In each game, the first row plays the second. By how much does the first row win? 20 means about a draw, 40 a big win and 0 a big loss. Wins can go round in a circle. Each row has two weighted sums of its numbers, A and B, taken from their middle values. A row wins by its A times the other's B, less its B times the other's A.
[-22.  64.  39. -23. -18.  21.  38.   4.  36.  -7. -52.  29. -25.  -5.  13. -58.]
[ 22. -13.  -9.  -6.   7. -37.  -9. -22.  14.  10. -16. -39. -39.   4. -23.  18.]: 18
[  9. -25.   6.  14. -36. -11.  17. -13. -29. -38.  -6.  17.  35.  16. -15.  14.]
[ 31.  14.  10. -14.   6. -28.  30.  61. -37.  44.   3.  51.   3.  87. -26. -47.]: 21
[ -5. -49.  -5. -61.   4. -16.  10.  56.  37.  70.  22.  -1.  14.  45. -51. -19.]
[-40.   6.  41.  23. -14.  26. -12.  31.  -5. -14. -40.   6.  12. -43.  -1.  28.]: 25
[-67.  10.  43.  45.  17.  18.  23.  91. -26.  -8.   6.  82.  14. -17.   6.   6.]
[-49. -17. -47. -53.  17. -27. -12. -84.  31.   9.  41. -74.  -8. -44. -36.   6.]: 26
[-83.  41.  73. 114. -38.  -4. -24.  18. -78. -87. -70.  65. 109. -26. -18.  26.]
[-73. -10.  31.  89. -27. -42.  13.  12. -62. -43. -10.  35.  93. -35.  13.  33.]: 33
[-20.  -4.  19.  24.   5.  -9. -18. -26. -51. -30. -14.  -2.  18.  -4.   2.  -1.]
[-32.   8. -25.  44.  34. -70.  -9. -40. -37. -65.  -1. -31.  85.  -5.  24.  49.]: 20
[ 35. -37. -18. -24.   9.  -4. -53. -34.  30.   7.  18. -28. -24.   4.  -5.  67.]
[-47.  26.  44.  33. -27.   0.  47.  48. -46.  13. -40.  27.  97. -17.  32.  -7.]: 20
[ 59.  -4. -54. -75.  47.  -8.  51.  43.  19.  77.  38.  -6. -48.  23. -35. -41.]
[ 70. -12. -36. -37.  -4. -33.  34. -33. -26. -26.  32.  33.  -1.  55.   8. -46.]: 19
[ 11. -10. -25. -14.  10.  36.  -6. -73.  44. -12.  12. -70. -38. -48.   7.  24.]
[ 67.  -1. 101.  -7. -13.  57.   1. -35. 127.  12. -58.  33. -74.  53.   1. -17.]: 13
[ -9. -17.  52.  32.   6.  53.  -2.  29.  43.   0. -39.  44.   3.  28.   0. -17.]
[  30.   13.  -23.  -27.    6.   17.  -39.  -64.   -1.  -65.   27. -113.  -26.  -47.  -23.  -16.]: 18
[-14.   9. -15.  15.   9.  -5.  16. -57. -20. -53.  23. -64.  43. -25.  11. -34.]
[ 49.  63. -71. -37. -10. -37.  32. -39. -13.  15.  25. -29.  10.  -2. -10. -60.]: 25
[-32. -34. -74. -58.   6. -35.  -1.  34. -63.  -9.  60. -38. -40. -57.  19.  11.]
[-44.  36.  76.  44. -17.  59.  17.  28.  28.  26. -90.  83. -14.  35.  18. -56.]: 20
[-30. -18. -39.  23. -13. -50. -41. -30. -41. -27.  10. -43.  64.  20. -25.  54.]
[-17.  22.  47.  78. -32. -19.   9. -62.   6. -58. -34. -18.  36. -16.  27.  32.]: 11
[-18. -40. -85. -80.  43. -67. -13.   4. -34.  -6.  30. -57. -30. -36. -28.  18.]
[ -3.  25. -11.  25. -18. -54.   2. -44.  19. -12.   2.  23.  42.  30.  22. -11.]: 26
[ 66. -26.   9. -63.  11. -19.  26.  30.  21.   5.  58.  31. -33.  73. -14. -37.]
[ -62.   44.   16.   24.    4.   33.   -3.   44.  -57.  -39.   22.  -58.   16. -115.  -20.   16.]: 37
[ 72. -25.  -5. -59.  11.  49. -49. -32.  70. 105.   3.   9. -86.  76. -30. -26.]
[  -3. -103.  -33.  -21.    1.   -4.  -23.   -4.  -18.  -42.   48.  -38.    1.  -66.   10.   22.]: 23
[ 23.  20.   0.  12. -19.  19. -26. -89.  71. -35. -20. -23. -49. -14.   9.   1.]
[-42.  26.  58.  75. -20.  24. -18. -19. -20. -84. -40.   1.  70. -16.  25.   9.]: 22
[ 27.  17.  -8.  32. -26. -68.  12.   2. -17. -48. -16.  16.  32.  40.  -2. -90.]
[ 31. -14.  40.  41.  -1.   1. -17.   4.  -7. -18.   1.  17.  -1.  26.  73.  56.]: 20
[ -1.  37.   2.   9. -11.  15.   9. -46.  13. -62. -39.  -2.  18. -18.  23.   9.]
[ 28.  -6.  -3. -17.   9. -22.  27.  41. -29.  11.  11.  16. -48.  29. -11. -17.]: 17
[ 81. -69. -28. -44. -25. -53.  20.  44.   7.  14.  30.  49. -47. 103.   9. -31.]
[ 19.   5.  49.  50.   8.   8.  -2.  71.  -8.  33. -20.  30. -22.  72. -38. -67.]: 18
[ 51.   6.  32.  -9.  49.  18.  -8.  54.  23.  67. -23.  56. -33.  59. -15. -66.]
[-30. -27.  21.  40.   2.   3. -45.  -9. -35. -52. -37. -22.  21.   6. -15.  46.]: 22
[-16.  48.  40.  29. -84.   4.  43. -47.  17. -76. -37.  62.  46.  24.  19. -24.]
[  6. -19. -52.  -3. -21. -43.   7. -29. -41. -15.  58. -61.   6. -59.   1. -10.]: 8
[  89.  -32.  -71. -127.   49.  -14.   38.   22.  114.  127.   36.    2. -115.   57.   -6.  -45.]
[-15. -87. -13. -39.  37.   0. -41.  80.  25.  79.  26.  18. -32.   2. -20.  85.]: 10
[-20.  18.   8.  29. -25.   4.  10. -18.  17.  16.   0. -37. -45. -29.  -7. -48.]
[-24.   6.   7.  28.   5. -20.  41.  43. -81. -30.  16.  32.  72.  -3.  -5.  20.]: 15
[ -4. -21. -40. -83. -14. -10. -36.  -5.  24.  22.  22. -44. -42. -66.  12.   9.]
[ 31.  -7. -22. -34.  35. -11.  40.  19.   8.  57.  28.   7. -41.   5. -37. -24.]: 9
[ 75. -21.  19.  11. -18.  18. -11. -48.  34. -14. -36.  22.  47.  35.   9.  17.]
[-50.  23.  92.  65. -46.  76. -27.  17.   3. -15. -74.  24.  20.  17.  21. -20.]: 24
[ 52.  16.   0. -36.  -2.   4.  55.   9.  27.  64.  19.   6. -50.  38.   0. -51.]
[-70. -13.  40.  62.   9.  -3. -42.  39. -35. -43. -20. -19.  37. -52.   5.  27.]: 17
[-12. -49. -27. -23.  40. -48.  14.  73. -29.  24.  22.  69. -10.  67.  34. -15.]
[-60.  25. -13. -33.  -4. -30.  69.  27. -29.  13.  -7.   2.  -7. -14.   0. -74.]: 28
[  52.  -39. -101.  -88.   23.  -83.   31.   31.  -33.  -14.  123.   -6.  -39.   32.  -29.    1.]
[-35. -25. -32.  52.  15. -65. -37. -33. -29. -74.  19. -29.  93.  -6.  -7.  56.]: 19
[ 14.   6. -11. -12. 110.  17.  73.  33.  37.  56.  -9.  65. -13.   3. -15.  10.]
[-39.  -5.  88. 127. -20.  32. -22.  60. -61. -52. -45.  62.  89.  28.  10.   1.]: 1
[-37.  -5.  -6. -37. -16.  60. -34.  -7.  16.  19.   1. -40. -36. -90.  13.  26.]
[ 40. -25. -48.   7.  -8. -27.   0.  28. -20.   4.  43. -28. -29.  29.  -9.  27.]: 22
[-18.  17.  -6. -18.   2.   1.  15. -30.  16. -15. -16.  -5.  24. -27.  17.  -7.]
[-10. -10. -31.  -6. -27.  28. -35.  -1.  35.  51. -17. -24. -38. -31.  12.   3.]: 24
[-65. -39. -31. -57.  -4.   7. -37.  15. -12.  15.  28. -39. -32. -80.  24.  36.]
[ 34. -10. -23. -82.  16.  28.   0. -27.  47.  29.  19.  28. -59.  13.  22.   9.]: 22
[-27.  22.   1.  36. -42.  -5.  -5.   5. -14. -32. -20.   5.  39. -30.  12.  12.]
[ 76. -18. -56. -44.  34. -46.  41.  58.   2.  67.  81. -14. -53. -42. -30. -39.]: 8
[-21. -32. -27. -58. -20.  15.  13. -56.   3.  -4.   9. -66. -21. -29. -27.  32.]
[ 26. -12. -51.  31.   4. -44.  10. -63. -24. -46.   9. -69.  32. -19. -19.   3.]: 23
[ -1.  12. -51.   1.   7. -28. -13.  20. -76. -22.  59. -34.   7. -32. -22.  64.]
[-63.  21. -17.  -5. -40.  23.  -4.  -2. -31. -26.   5. -27.  31. -74.  -8. -22.]: 19
[-27.  20. -16.  22.  33.   7.  18. -18. -46. -38.  12. -69.  23. -67. -12.  15.]
[-25. -11. -13.  -6. -11.  -7. -26. -24. -39.  -6. -11. -12.  11.   8.  -2.  42.]: 25
[ 53.   2.  13.  65.  16.  -9. -17.   5. -33. -38.  -7.  15.  45.  30.  -5.  36.]
[-43.  13.  24.  44. -22.  17. -17.   5. -43. -22. -24.  -1.  18. -52.  22.  33.]: 23
[-30.  63.  73.  86. -56.  48. -19.  -8. -25. -90. -66.  18.  32. -54.  48.   4.]
[ 59. -47. -35. -52.  38. -53.  98.  55.  -4.  42.  53.   9. -35.  70. -50. -26.]: 14
[ 38. -25.  -6.  26. -16. -45.  -8. -22.  16. -47.  -9.  27. -16.  -1. -29.  14.]
[-49.  17. -58. -65.   5.  25. -15.  19.  12.  53.  -6. -24. -28. -62.   3.  23.]: 30
[-70.  40.  42.  71. -33. -23.   5.  29. -75. -61.   2.  21.  65. -49.   1. -27.]
[ 37.  44.  51. -20. -44. -24.  19. -69.  52.  -6. -37. -12.  29. -13.  58. -36.]: 29
[-31.  55.  27.  37.  -4. -33.  24. -35.  20.  -7. -32.  36.  59.  52.  18. -10.]
[  2.  39.  -1.  38.  -9. -34.   6. -13. -20. -22. -22.   1.  75.  31.   3.  10.]: 15
[-16.  22.  55.  -4. -14.  63. -27. -17.  63.  58. -47. -12. -37. -30.  50. -20.]
[ 46. -16. -49. -22.  14.  32. -18. -46.  38. -18.   6. -54.   2.   2.  -3.  86.]: 25
[-19. -37. -15.  14.   2. -44. -17.  43. -47. -26.  39.  -3.  40. -37. -25.  48.]
[  -4.   49.   68.   43.  -19.   58.  -45.  -44.   72.  -17. -101.   26.  -24.  -18.   -8.    5.]: 17
[ 12.  19.  73.   1. -35.   8. -11. -17.  23. -32. -65.  60.  16.  52. -15. -16.]
[ -7.  21.  31.  13.   1.  21. -58. -12.  12.  11. -35.  11.  18.   5.  30.  -1.]: 15
[  10.  -22.  -49.  -31.   36.  -80.   71.   99. -101.   38.   86.  -19.   23.   33.  -48.  -19.]
[-109.   23.   46.  -11.  -43.   93.  -42.   -1.    1.  -16.  -36.   15.  -13.  -75.   48.   -9.]: 22
[ 37. -46.  11. -36.  28.  15.  -8.  11.  94.  59.  52.  32. -54.  44. -14.  16.]
[ 23. -28.  19.  -1.   5.  -6. -15.  20.  -7. -16.  -9.  -9. -17.  37. -30. -27.]: 19
[ 32.  -8. -24. -27.  14. -48.   8.  13. -21. -16.  -1. -18.  13. -16.  -3.  32.]
[-20. -35. -35. -11.   4. -21.   7.  43. -49.  19.  60.  32. -15.   0. -11.  -1.]: 10
[  8.  32.   0.  27. -19. -25.   8. -48. -51. -72. -18.  -7.  34.  -7. -19. -35.]
[ 104.  -55.  -84. -115.  127.  -22.   22.   -6.   72.  104.   71.  -38. -109.   79.  -32.   40.]: 25
[ 20.  -2.  51.  -3. -23.  19. -19. -13.  45.   0. -31.  39.  15.  30.  11. -26.]
[  6.  11. -15.  26. -26. -36. -14. -50. -10. -44.  20.  -9.  80.  12.  11.  32.]: 16
[-42. -10.  31.  11.  -8.  -7.  -3. -15.   2.  11. -23. -18. -11. -17.   2. -78.]
[ -2.  30.  -1.  13.  -4.  25.   5. -86.  51.   0. -17. -29. -14. -22.  11.  13.]: 25
[ -2.  -3.  24.  33.  -1.  -3.  -9.  50. -19. -12. -26.  40.   6.  21.  -5.  15.]
[-48.  11. -21. -21.   0.  22. -24.   3.  -4.  20.  11. -31.   2. -51.  -2. -27.]: 19
[  0.  -2.  30.  36.  27.  59.  -5. -38. -15. -51. -38.  46.  18.  13.  16.  34.]
[-57.   6.  70.  71. -25.   0.  -5.  13. -23. -31. -59.  51.  65. -39.  -4.  41.]: 31
[-101.   20.  -22.  -18.   14.  -25.   11.   49.  -89.  -38.   20.  -20.   45.  -61.   -7.  -12.]
[ 27.  -1.   9.  34.  -4.   0.   0. -23.  31. -10.  -3.  44.  38.  26.  -1.  12.]: 16
[ -7.  11. -31. -23.  31.  44. -11. -36.  31.  21.  32. -98. -47. -58.  13. -14.]
[-14. -59. -87. -40.  10. -28. -17.  36. -95. -28.  70. -41.  15. -41.   2.  68.]: 16
[-32.  10.   4.  49.  10. -51. -17.  11. -71. -74.   1.  31.  81. -11.   3. -13.]
[ 18.  53.  38. -39.  20.  16.  52.  28.  26.  42.  -8.  43. -28.  23.  19. -90.]: 19
[-47. -10.  43.  17. -52.  12. -18. -36. -12. -35. -57.  13.   3. -46.  33.  20.]
[-48. -13.  35.   7. -11.   9.   4.  27.  20.  29. -35.  42.   2.   7. -11. -15.]: 12
[-16.  14.  -2.  -2.  31.  43.   9.  30.  18.  44.  -7.   9. -38.  -3.   9. -27.]
[ 20.  51.  14.  10. -10.  -2.  11.  -6.  -6.   6.  -1.  50.  -5.  34.  31. -59.]: 17
[-48.  61.  67.  17. -15.  51.  -4.  -6.  -6.  -4. -31. -59.  15. -76.  28. -22.]
[ 48.  13.  -5. -12.  11.  -3.  33.  33.  24.  62.  26.  28. -62.  12. -14. -32.]: 15
[ 48. -31.  65.   8.  -7.  62.  -8.   9.  31.  49. -56.  35. -44.  78. -11.  34.]
[-32.  24. -19.  47. -32. -78.  14. -30. -16. -32.  -2.  15.  70.  15.  20.  -1.]: 17
[ 34.  -6. -39. -18.   8. -23.  29.  26.  12.   8.  31.  56. -19.  55. -16.   5.]
[-66. -22.   2.  -3.   4.   6. -15.  12. -17.  -8.   7. -29.  -7. -52.  -6. -10.]: 27
[-37.  17.  -7.  23.  26.   5. -27.  55. -52. -16.  16. -15.  18. -70.   6.  46.]
[-25.  74.  52.  41. -15. -15.   7. -25. -21. -29. -60.  18.  89.  -7.  26.   2.]: 18
[ 19.  43.   1.  26.   1. -25. -58. -52.   8.   4.   3.   2.  83.  22. -10.  50.]
[-17.  10.  33.  -1.   0.  17.  -2.   1.  55.  51. -32.  -9. -25. -38. -22. -17.]: 23
[ 64. -67. -87. -25.  21. -45. -43.  12. -27.   9.  74. -24.  40.   9. -46.  83.]
[-10.   1.   1.  27.  -1. -35.  14.  42. -33.  20.  30.  14.   6.  37.   5.   3.]: 21
[ 23. -33. -27. -41.  19.   0.  14.  -6. -13.  47.  47.  16. -53.   9.   7. -11.]
[-15.  21.  -3.  24.  -1. -31.   6. -21.  -1. -27.  10.  15.  45.  22.  18.  -5.]: 18
[ 26.  28. -28.  18. -22. -38.  -2. -78.   1. -41.  -5. -22.  49.   0. -32.  20.]
[  -9.   43.   41.   65.  -28.    0.   23.   -8.   -6.  -56. -127.   17.   48.   15.    6.   12.]: 7
[ 20. -39. -58. -14. -27. -28.  -9. -57.  -7. -31.  32. -36.  32.  13. -10.  51.]
[-46. -31. -40.   2.  39. -59. -35.  39. -55.   7.  21. -36.   0. -52.  16.  41.]: 6
[ -51.   26.   63.   87. -101.  -13.  -15.   12.  -49. -118.  -46.   57.  123.   -8.   42.   15.]
[  4. -49. -44. -43.  30.  28. -39. -17.  59.  19.  32. -63. -65. -21.   8.  73.]: 17
[  1.  30. -11. -31.  30.   8.  27.   6.  43.  29.  16.   7. -29.   6.  -8. -16.]
[-24. -19. -11. -42. -23.   1. -46. -11. -18. -24. -11. -44. -26. -67.   1.  44.]: 23
[-48.  10.  23.   3. -17.  47.  30. -30.  13. -21. -51. -11.  37. -52.  56. -17.]
[  4.  38. -22.  19.  -4. -15.  22.   9.   5.  20. -17.   9. -35.   0.  28. -36.]: 29
[-41.   6. -31. -49.  -9.  27. -16.  10.  -2.  -5.  53. -37. -12. -79.   8.   1.]
[-19.  20.  64.   8. -29.  44. -10. -17.  38.  19. -61.  51.   5.  18.  18. -16.]: 21
[-15.  18.  19.  22. -22.  18.   5. -28.  19.  19. -20.  -9.   1.  -5.  -9. -14.]
[ 31. -45.  17. -31. -29.  -8. -10.  53.  -7.  52. -24.  35.   2. -29.  46. -46.]: 11
[-71.  20.  15.  21.  -7. -18. -58.   0. -43. -16.  13.   2.  73. -37.   7.  34.]
[ 28. -49. -56. -19.  17. -67.  -7.  44. -61.  35.  86.   8. -16.  37. -46. -10.]: 26
[ 41.  33.  49.  53.  11.  41. -15. -73.  77. -40. -71.   1.  64.  16.  23.  36.]
[ 34.  18.  84.  17.   4.  45.  44.  25.  30.  24. -41.  57. -45.  59.   1. -95.]: 26
[ 18.  29.   8.  -3. -17.  16.  33. -32.  32.  24. -30.  -4. -41.  12.   4. -43.]
[ 73.  13.  -9. -51.  14.  -2.  63.  -2.  57.  61.  21. -15. -63.  41.  -9. -37.]: 17
[-83.  55.  80. 127. -32. -42.  33.  58. -98. -87. -56.  94. 127.  22.  39.   6.]
[-10. -13. -35. -10.   9. -32.  -4.   6.   2.  25.  11.  52. -31.  40.  -2.  12.]: 14
[  8.  -8.   0.  -7.  16.  10.  16.  51. -61.   7.  60.  51.  -7.  34. -27.  -3.]
[-31.  42.  18.  29. -27.  27.   2. -67.  10. -35. -47. -35.  14. -58.   6.   7.]: 15
[ -16.   22.   83.   54.  -10.   45.   14.   12.   65.   -9. -127.   58.   12.   17.   20.  -15.]
[-25. -42.   8. -15.   8.  47. -29.  22.  24. -23. -21. -38. -30. -96.  13.  50.]: 16
[ 15. -48. -18.  14.  89. -35.  18. 118. -46.  27.  30.  21. -14.  50. -48. -11.]
[-15.  66.  79.  49. -40.  82. -26. -59.  80. -10. -97.  51.  18. -22.  20.  12.]: 3
[ 17. -73.   1.   3. -11.  14. -59. -82.  16. -75.   2. -34. -53.  11. -26. -49.]
[-12.  39. -26.  19.  12. -18.   5. -54.  -6. -49.   4. -30.  66.   5. -21.   7.]: 16
[-27. -20.  14.  45.   5.   5. -10.  13. -15. -62. -12.  44.  48.  12.  25.  30.]
[ 34. -62.   5.  51. -15.  -8. -20. -25. -14. -55. -21.   2.  39.   7. -45.  40.]: 24
[ 51.  -7.  32. -19.  19.  37.  20.  18.  21.  71. -17.  42. -42.  53. -19. -63.]
[ 56. -26. -46. -42.  18. -52. -11.   1. -19.  14.  66.  -6. -44.   0.   5.   8.]: 25
[ 40. -25.  -3. -21.  10. -10.  38.  45.  -1.  -3.  18.  29. -28.  68. -17. -37.]
[-14.  25.  10.  23.   4. -27.  16. -19. -28. -11.   0.   5.  17. -14.  40. -17.]: 22
[-30.  -1.   0.  31.   9.  24.  -4.   8.  -4.  15.  26. -25. -43. -53.  17.  38.]
[ 22. -39.   1.   8. -15.  -8.  -7. -42.  31. -14. -11.  16.   7.  62. -39.  19.]: 17
[ 30. -17.  15. -15.  18.  23.  -8.  -8.  51.  49. -11. -32. -33. -17.  16.  -1.]
[-34. -38. -15. -18.  38.   0. -58.  57. -16.  33.  21. -13. -31. -33. -11.  97.]: 8
[  45. -101.  -68.  -25.   -4.  -58.  -34.   14.  -17.   22.   80.  -90.  -43.   23.  -73.  104.]
[-53.  19.  70.  21. -50.  66. -10. -16.  24.  25. -53.   6.  -7. -17.   1. -21.]: 25
[  57.  -41. -102. -111.   25.   -9.   29.  -37.   50.   82.   73.  -65.  -99.    5.  -16.  -32.]
[  85.  -14.  -51. -103.   47.   -4.   41.   21.   30.   81.   86.   -9. -124.   43.  -38.   -7.]: 18
[  9.  64. -16.   9. -11.  25.  21. -41.  19.   1. -28.  -3. -34.   2.  15. -11.]
[ -6. -33. -15. -13.  18. -24. -62.  -3. -27. -61.  28. -36.  39. -35. -17.  65.]: 23
[ 29.   8.  24.  18. -55.  26. -24. -33.  20. -35. -29.  53.  47.  17. -29.  21.]
[ -9.  30.  25.  47.  -7. -20.   4.  11.   1.  -9. -37.  42.  11.  30.   6. -43.]: 23
[  57.  -16.  -25. -112.   -5.  -25.    7.   14.   -3.  -20.   42.  -18.  -41.   19.  -20.   66.]
[-67. -10. -18.   9. -86.  25.   6. -12.  -8. -19.  -5.  -6.  26. -52.   9.  -6.]: 28
[ 84. -36. -25. -58.  -5.  -6.  23. -10.  26.  -2.  44.  31. -57.  69. -34. -15.]
[-30.  30.  29.  -2.  -9.  13.  15.  28. -13.  15. -15.  36. -11. -10.  14. -59.]: 21
[-31.  -5. -48.  -9.  -3. -64. -13.  54. -58.  13.  66.  -1.  -6.  17. -10. -21.]
[ -9. -94.  -4. -19.  26. -15. -13.  65. -13.   6.  31.  29.   4.   5. -17.  69.]: 37
[ -1. -17.  -4.  15.  30.  28.  -6.  17.   4.   8.  17.  -8.  -9.  10. -18. -21.]
[  12.  -20.    0.   10.   -3.   73.  -50.  -83.   65.  -41.   -4. -107.  -52.  -61.  -26.   65.]: 23
[-63. -34. -16. -23.  -2.  11. -49.  25. -13. -17.  19. -37. -11. -60.  10.  55.]
[  5.  -9. -40. -46.   6.  39. -12.  -5.  -1.  34.  31. -30.   4. -57. -28. -13.]: 23
[ -31.   77.  112.   66.  -11.   71.   -2.  -28.   55.  -46. -112.   87.   38.   43.   45.  -56.]
[ 13. -14. -10. -25.  23.   3.  -6.  19.  25.  44.  11.  -3.  -1. -14. -45.   9.]: 31
[-19.  68. 111.  20. -51.  83.  16. -36.  90.   8. -94.  39.  -1.  47.  36. -43.]
[ 26. -29.  27.  20.  -7.  50.   1.  15.   0.  36.  13.  10.  -5.  25. -30.  15.]: 28
[ -2. -28. -37.  10. -22.   1.  11. -15.  27.  12.  -9. -24.  10.  -7.  -6.   7.]
[ 64.   0. -28. -37.  10. -20.  10. -25. -15. -19.  40.   0. -15.  24. -25.  12.]: 25
[ 20. -29. -18. -11.  18. -46.   6.  54. -14.  11.  35. -12. -26.  43. -30.  24.]
[ 21.  41.  20.  34. -28.  21. -13. -98.  -2. -66. -23. -60. -21. -49. -15.  -3.]: 23
[  0.  10.  27.  -9. -12.  34. -11. -42.  40.  39. -24.   5. -15.  11.  12. -32.]
[ 88. -27. -36.  -6.  37. -25.  19.   2.   3.  22.  54.   0. -38.  48. -48.  17.]: 27
[ 24.   3.  27.  13. -22.  37. -34. -44.  65.  -7. -44.   1.  11.  36. -15.  22.]
[-48.  18. -23. -37.  -7.  50.  -2.   8.   2. -17.   6. -45. -34. -96.  14.  16.]: 9
[  34.  -18.  -63.  -33.   10. -105.   -2.  -34.   -7.  -15.   32.   -8.   25.   18.   -7.   61.]
[-14.  15.  28.  14.  -1.  20.  15.   9.   5.  -3. -22.  31.   0.  39.  -5. -51.]: 21
[-18.  87.   9. -61.   1.  20.  46.  29.  57. 102.   0.  35. -17.  32.  29. -82.]
[  6.  12. -66. -36.  45. -77.  38.  52. -88.   4.  93.   9.  26.   3. -23. -14.]: 38
[-10. -13.  22. -24.  36.  33.   6.  70.  82.  95.  -2.  82. -25.  24.  25. -29.]
[ 84. -28. -49. -32.  63. -21.  52.   7.  21.  46.  52. -30. -70.  39.   2. -36.]: 28
[-21. -18. -74. -39.  -1.  -7.  -7.  -3. -43.  17.  43. -20. -72. -45.  10.   7.]
[-32. -20.  11.  69.  -9.   9. -41.  19. -20.  -6. -26. -19.  13. -18.  12.  46.]: 17
[-18. -42.  24.  78. -48. -66. -10. -70.  10. -48. -25.  12.  58.  22.  14.  22.]
[ 22.   7.  57.  30. -14.  55. -28. -90.  65. -37. -94.   9.  25.  26.  17.  58.]: 27
[ -29.   59.   21.   -5.    2.   -5.   60.   54. -127.   77.   -1.   35.   23.  -20.   27.  -14.]
[ 12.   8. -13.  19.  46.   9.  22. -58. -16. -55.  19. -55.  34. -25. -22.  35.]: 20
[ 10.  31.  16. -12. -24.   2.   7. -46.  23.   2. -25.  -4.  10.   3. -13. -32.]
[ 46.  14. -27. -59.   2. -28.  26. -46.  35.  10.  45. -40. -14.  36. -11. -26.]: 21
[-13.  19. -44.  25. -40. -67.  32.  -2. -64. -14.  42.  -5.  53. -47. -36.  -4.]
[ 23. -13.  53. -12. -24.  -4.  -7.  35. -10.   6. -26.  81.  42.  74.  27. -30.]: 21
[ -93.   48.  -55.  -10.    7.   -3.   21.   19.  -88.   -4.   65.  -83.   23. -111.  -10.  -16.]
[-37. -26.  37.  32.  -8. -52. -25.  46. -38. -22.   2.  18.  46.  -7.  -1.  23.]: 12
[-44. -20.  46.  11. -14.  -9.  -4.  59. -40. -13. -38.  48.  22. -26.  18. -18.]
[-35.  30. -49. -66.   8.  24.  -7. -35.  24.  35.  39. -91. -48. -97.  13. -29.]: 38
[-14.  -7.  36.  46. -40.  -5. -17.  46. -25.  25.  -2.  24.  24.  25.  -7.   9.]
[-21. -14.  25.  44. -13. -14.   4.  24. -44. -43.  -5.   7.  24.  50.  15.  69.]: 21
[ 13.  54.  71.  21. -11.  31.  25.  14.  43.   7. -67.  42. -23.  35.   6. -34.]
[-14.  39.  -7.  12.  -6. -16. -45. -38.   4. -13.  -7.  10.  72.  -3.  10. -29.]: 16
[-17.   6.   4.  10.  -5.  16.   8.  36.  46.  64. -11.   3.   0.  22. -18. -21.]
[-51.  14.  56.  41.  25.  10.  37. 104. -65.  50. -35.  29.  55.  46.  24. -42.]: 22
[ 10. -22. -81. -58.  22. -72.   6.   6. -20.  18.  81. -22. -41.  -4.  -4. -11.]
[-24. -13.   2. -19.   3.  33.   4. -27.  20.  15.   7. -36. -17. -17.  -6.   1.]: 21
[ -9. -12. -18.  -8. -15.  -2. -25. -30. -15. -23.  14. -21.  37.  -1. -15.  31.]
[ 13. -19. -70.  12.  47. -37.   5.  16. -41. -25.  34. -42.  22.  11.   1.  46.]: 19
[ 46. -13. -10. -13.  12.  16.  22.  31.   4.  65.   8.  20. -37.  42.  27. -54.]
[ 12.  14.  12.  31.  -2.  46. -16. -43.  21. -36. -24.  31.  14. -20.  -4.  13.]: 22
[ 27. -31. -35. -28.  18.   5.  -2. -33.  15.   5.  24. -41.   0.  -1. -36.  30.]
[  95.    8.  -34.  -34.  -15.    0.   11. -104.   30.  -47.   11.  -61.  -35.   -2.  -11.  -27.]: 21
[ 23. -56. -68. -32.  45. -50.  39.  66. -43.  59.  85.  -5. -47.  50. -53.  12.]
[  7.  52.  78.  19.  -6. -17.  14.  11.  27.   8. -32.  60.  -8.  29.  30. -67.]: 15
[ 31. -64. -60. -12.  30. -93. -51. -22. -25. -31. 102. -50.  51.   5. -54.  59.]
[ 28.   0. -27. -28.   7. -35. -36. -45.  17.  13.  28. -25.  28. -19.   3.  -3.]: 15
[ 39.   0.  75.  53. -49.   2. -11.  21.  10. -33. -75.  85.  26.  44.  10.   7.]
[ 12.  57.   0.  25.  30.  -4. -21. -23. -51. -40.  -4. -37.  35. -67.   9.  18.]: 20
[ 76.  -3.  28.  -3.   1.  66. -84. -24.  47.  34. -55.  -7. -22. -56.  29.  20.]
[-83.   4.  66.  19. -28.  46. -72.  27. -40. -50. -71.  20.  26. -81.  64.  24.]: 15
[-39. -39.  -6.   0.  21.  12. -37.  29. -56. -24. -20. -35.  21. -32. -24.  63.]
[ 29.  24.  26. -10.   4. -16.  40.   0. -22.  -5. -20.  25.  -1.  51.  -9. -13.]: 18
